In the rows, zero is written as 128.
Where one turn sends some rows of the set: a few examples, then the rows asked:
q511: [125 111 140 138  78 107 116 120 134 130 166 136 116  84 139]
q299: [ 76 117 119 151  85 110 156 113 110 102 121 136 123 104 127]
q95: [113 125 140 144 163 122 138  78 149 119  92 115 135 128 136]
q438: [122 130 160  86  88 110 121 116 114 181 125 141 126 155 133]
q161: [139  96 132 111  95 144 118 142 127 125 148 142 135  81 143]
q743: [130 139 173  97  89 110  97 112 125 166 123 145 137 152 124]
q141: [124 130 150  85 152 106  94 131 117 115  82 126 123 118 136]
q338: [122 107 164  72 100 130 109 123  98 162 142 123 131  94 123]
q23: [122 139 175 103  83 105  84 106 129 156 139 137 140 132 112]
q597: [126 112 149  58  99 125 121 119  95 170 142 114 133 122 122]
q100: [105 147 143 127 158  99 143 111 157 137 170 120 122 157 123]
q17: [136 114  88 127 169 111 137  86 106 128 127 117 124 129 107]
q960: [140 157 131 142 115 133 137  98 103  91 121 101 152 139 108]
q50: [119 112 125 115  77 130 156 134 139 171 127 113 135 147 155]
q303: [ 89 117 134 123 165 119 162 125 121 152 174 119 113 118 127]
q833: [118 126 134 137 120 146 149 116  94  86 108 143 130 104 137]
q60: [ 82 127 144 132 140 100 140 138 174 135 145 140 158 137 108]
q525: [ 85 106 129 119 148 116 145 143 140 145 168 111 160 107  91]
q702: [144 140 157 144  89 127 147 127 132 165 120 129 130 144 155]
q37: [148 101 121 116 101 159 122 138 102 153 155 105 143 103 128]
q975: [ 96 135 162 160 160 115 133 127 133 142 166 139 138 110 105]
q978: [118 118 145  69  88 113 127 120 105 184 135 121 128 144 127]
q644: [139 131 140 143  66  95 112 126 151 135 155 115 149 112 113]
q677: [ 88 106 116 165 148 117 142  84 129 152  98 123 130 137 125]
q205: [100  95  80 125 144 109 136  93 140 134 109 116 142 149 111]
q279: [164 151 156 129  87 114 120 119 154 132 136 121 146 138 137]
q499: [114 125 136 143 148 104 139  90 153 123  97  96 169 109  95]
q237: [109 107 171  85  89 116  96 118 117 152 141 134 134  87 121]
q361: [ 96 125  98 130  92 117 154  97 100 110 141  81 133 138 111]
q753: [107 137 140 142 158 120 154 139 127 168 151 119 155 152  99]
q316: [127 104 104 137 160 106 152 115 103 132 106 138 148  97  96]
q665: [113 103 113 118 150  80 158 102 139 108 109 132 130  86 117]
q522: [ 80 118 114 134  89 114 172 109 113 107 112 128 116 135 144]
q551: [127 142 138  88 148  95  85 108 110 125 112  86 113 137 122]
q122: [ 86 124 150 134 129  85 107 124  90 160  97 122  96 110 132]
q490: [113 128 132 109 128  98  86 134 100 150  98  88 156 121  84]
q580: [ 81 112 118  97 109  73  98 133 130 147  94  97 140 128 103]
q354: [ 98 135 108 133  84 100 136  97 126  87 137  94 139 131 104]
q329: [ 93 128 129 106 127  73  96 105 100 148 124  88  90 122 124]
q487: [109 123 173  97  81 104  83 108 129 148 148 132 131 105 118]
q735: [108 126 144 108 168 119 129 124 156 107 172 122 140 110 115]
q282: [108 124 130 147 143  75 152  79 133 126 123  94 131  88 101]
q992: [117 140 139 146 112 140 160 122 100 104  91 142 145 129 132]
q268: [ 85 108 131  87 124  87 110 141 128 134  77 133 122 121 136]
q48: [130 133 114 121 117 149 139 111  96  90 122  97 160 127 105]
q549: [101 116 129  96 166 126 162 144 149 136 143 134 148 142 129]
q797: [135 107 113 100  93 143 138 118 123 158 158  87 124 136 148]
q908: [115 132 152 130 143 110 100 139  79 161  83 120 134 115 111]

q743 moves to q438
q48 moves to q833
Now find these:
q282 moves to q499
q37 moves to q161
q753 moves to q549
q580 moves to q551

